In the rows, zero is written as 128.
Rotation paths and how fast each direction turns (degrees per step):
Each turn is a multiple of 5 degrees from 10 to 175, or 0.
Each row of a path follows its step; steps can be skipped.
Rotation 1:
step 0: [130 125 131 122 125 132 119 125 134 126 128 126 122 132 126 142 115 146
 132 128 138 129 129 118 135 136 136 122 140 135 127 132 130 121 139 118
 139 130 129 123 130 127 132 127 138 133 135 120]
step 1: [126 129 126 128 136 112 127 119 116 133 120 118 133 119 119 131 137 130
 127 142 126 130 125 127 128 122 118 133 125 132 129 133 116 130 124 135
 126 124 136 125 124 126 130 129 119 114 135 115]
step 2: [119 138 129 138 134 128 146 139 138 122 127 129 130 132 124 122 112 121
 132 135 124 126 125 131 119 116 132 136 129 121 136 120 131 127 130 127
 134 132 133 125 124 136 127 127 128 131 116 136]
step 3: [130 128 125 117 127 142 124 140 134 139 128 123 120 132 143 117 138 126
 121 123 133 130 142 127 142 131 123 128 121 137 125 124 126 124 130 125
 133 132 130 128 132 132 134 140 130 130 126 128]
step 4: [134 128 136 127 121 114 118 122 127 130 131 138 127 126 114 124 125 131
 136 120 128 146 133 132 134 129 124 125 132 120 118 140 135 121 125 127
 132 127 123 130 129 117 128 119 123 118 124 131]
step 5: [121 130 125 140 130 124 126 126 132 130 124 130 127 127 126 130 125 132
 126 140 135 115 120 125 133 136 131 125 131 123 131 131 130 132 122 141
 116 136 141 129 118 121 112 130 130 144 127 119]
step 6: [134 134 122 127 143 122 135 127 117 115 132 112 117 120 132 129 134 117
 133 124 125 128 131 120 125 131 134 128 130 133 132 126 132 127 135 120
 133 132 129 126 125 139 126 135 135 125 137 140]
step 7: [129 125 129 127 130 148 134 131 136 129 129 132 123 130 125 134 126 127
 122 133 129 143 117 136 132 122 117 127 118 119 130 136 124 132 123 121
 120 130 123 126 142 127 131 131 122 113 131 132]
step 8: [125 123 141 136 123 132 110 122 131 130 116 123 129 131 125 117 123 129
 134 121 132 124 132 130 122 125 135 123 126 134 132 118 134 124 122 139
 135 129 127 114 140 125 128 122 125 137 125 129]
step 9: [128 131 135 125 119 120 132 117 127 122 134 128 129 124 140 128 119 124
 124 135 129 129 135 123 136 140 128 119 140 134 132 128 116 136 137 122
 132 123 136 128 115 115 133 137 131 124 128 119]
Speeds:
[130 126 130 128 127 130 127 131 126 128 128 128 130 130 126 128 127 130
 127 129 128 131 129 127 128 133 130 129 126 127 127 128 129 123 125 126
 128 130 129 130 130 130 130 126 125 127 132 126] : 100
[130 127 129 128 126 127 129 125 127 128 130 124 129 125 127 129 125 130
 129 129 126 127 129 127 131 130 126 128 130 127 127 129 126 125 128 129
 128 126 126 127 128 125 125 126 126 133 127 125] : 85
Rotation 2:
step 0: [128 120 129 135 126 124 123 127 133 119 134 129 128 129 111 116 136 124
 126 130 118 130 119 113 115 124 116 132 126 126 122 126 127 138 125 130
 128 122 124 127 141 127 120 135 124 136 123 123]
step 1: [139 127 125 134 140 117 117 132 135 127 137 135 123 128 133 112 134 125
 137 117 133 136 123 133 124 128 136 123 138 130 131 129 129 117 130 126
 131 124 123 130 125 129 122 123 124 112 129 127]
step 2: [137 129 132 127 128 129 120 129 135 131 132 113 130 127 124 133 140 120
 130 147 119 125 124 129 117 126 130 125 131 143 126 129 133 126 120 116
 117 121 129 133 129 134 133 136 125 130 120 130]
step 3: [128 132 126 129 128 116 117 116 131 130 124 136 133 126 133 117 138 130
 120 136 131 132 116 128 134 119 123 111 126 123 118 118 127 122 132 136
 134 127 134 123 125 124 126 136 116 125 127 128]
step 4: [136 126 123 121 135 125 127 128 110 129 137 127 125 130 116 118 138 122
 135 139 115 129 121 125 123 126 132 137 127 136 126 132 122 127 119 137
 126 127 120 132 120 119 120 128 127 128 137 133]
step 5: [131 131 122 132 127 114 121 126 134 122 125 123 128 123 122 124 130 116
 131 125 138 131 131 137 128 125 131 124 150 131 134 126 134 127 131 141
 134 125 126 129 124 123 138 137 124 133 116 139]
step 6: [133 128 129 126 131 129 130 117 128 131 126 123 130 137 125 136 137 113
 126 142 134 131 122 133 121 131 143 125 121 134 131 129 125 123 132 128
 131 121 119 120 132 133 121 132 115 136 141 118]
step 7: [132 127 133 132 124 129 125 115 127 131 121 136 120 113 115 131 137 133
 148 133 126 139 128 131 133 131 123 124 132 132 118 116 134 126 126 140
 134 129 134 129 123 122 129 130 126 129 126 121]
step 8: [127 127 128 129 134 121 125 129 118 119 120 123 141 136 118 122 136 123
 135 126 118 138 126 125 120 129 140 130 125 128 135 134 127 144 132 136
 135 122 131 123 136 135 117 132 124 122 121 132]
step 9: [143 129 134 133 130 114 136 130 138 131 128 132 119 131 113 128 126 118
 134 121 126 125 122 139 127 128 130 124 132 139 127 119 125 125 142 125
 131 134 122 133 129 125 133 124 120 121 121 120]
Speeds:
[126 128 124 127 130 126 128 128 127 128 129 130 129 130 130 127 128 126
 131 125 126 129 129 131 127 126 124 130 130 131 129 132 131 130 128 127
 128 130 122 128 128 129 128 128 127 127 125 127] : 95
[128 126 128 128 126 127 129 126 130 128 126 129 126 132 127 128 128 126
 129 127 131 129 125 127 127 128 123 125 125 126 127 127 126 131 130 126
 123 129 126 127 126 126 129 129 125 129 131 127] : 115
Rotation 3:
step 0: [133 130 151 123 125 130 132 119 129 125 127 110 117 119 132 132 131 122
 126 132 120 129 118 140 128 124 133 120 125 114 133 133 126 132 123 133
 135 132 135 118 127 122 125 136 121 134 124 129]
step 1: [123 117 128 131 137 136 136 127 118 124 116 135 125 126 122 124 119 135
 120 130 132 131 132 132 138 126 124 132 116 134 127 134 134 115 121 148
 135 121 131 129 128 119 119 125 133 138 124 124]
step 2: [140 118 130 134 132 129 145 133 133 130 142 129 135 116 133 129 134 124
 129 129 124 127 126 146 133 121 130 127 125 137 133 124 129 118 131 120
 137 138 133 118 129 129 135 124 140 125 140 125]
step 3: [120 122 122 135 133 139 121 138 134 124 122 124 130 131 117 125 107 123
 123 134 120 132 127 136 121 128 140 130 135 127 128 134 118 126 136 137
 123 139 131 130 112 129 133 128 128 127 136 129]
step 4: [122 118 125 135 130 135 132 133 117 118 137 117 121 129 147 135 129 122
 131 132 130 129 126 134 132 120 126 125 133 118 121 122 129 146 121 129
 136 131 125 123 123 129 133 113 129 132 118 130]
step 5: [123 141 136 135 139 137 139 124 133 113 114 135 113 139 119 124 126 127
 133 122 130 129 126 131 133 126 132 121 123 124 126 128 126 123 113 120
 134 134 133 132 124 122 130 132 129 137 136 131]
step 6: [139 116 135 131 132 134 136 135 127 134 131 131 132 123 126 130 126 136
 118 131 133 133 120 133 123 123 126 140 120 121 128 126 131 139 122 131
 137 132 123 136 138 139 129 133 128 143 139 111]
step 7: [133 121 113 133 139 128 138 134 135 132 112 135 125 127 134 131 129 123
 122 125 116 127 122 136 125 133 126 113 134 121 134 129 133 118 133 139
 137 133 132 129 127 136 129 126 117 123 137 137]
step 8: [122 123 122 130 133 116 125 118 127 130 120 124 137 131 119 136 120 127
 128 140 138 135 121 136 118 120 125 129 129 131 132 129 122 143 120 132
 136 144 126 115 129 126 130 114 137 129 128 132]
step 9: [128 119 124 143 131 132 132 127 127 127 121 123 114 130 131 112 126 135
 129 125 124 134 129 130 123 131 131 123 109 119 119 116 122 131 122 123
 120 120 134 116 124 130 141 122 125 120 130 132]
Speeds:
[128 128 128 127 131 128 127 129 127 128 128 129 129 129 127 125 135 131
 124 126 128 125 127 129 130 128 129 129 127 128 127 125 127 126 129 129
 127 132 129 129 127 129 128 128 130 129 129 124] : 85
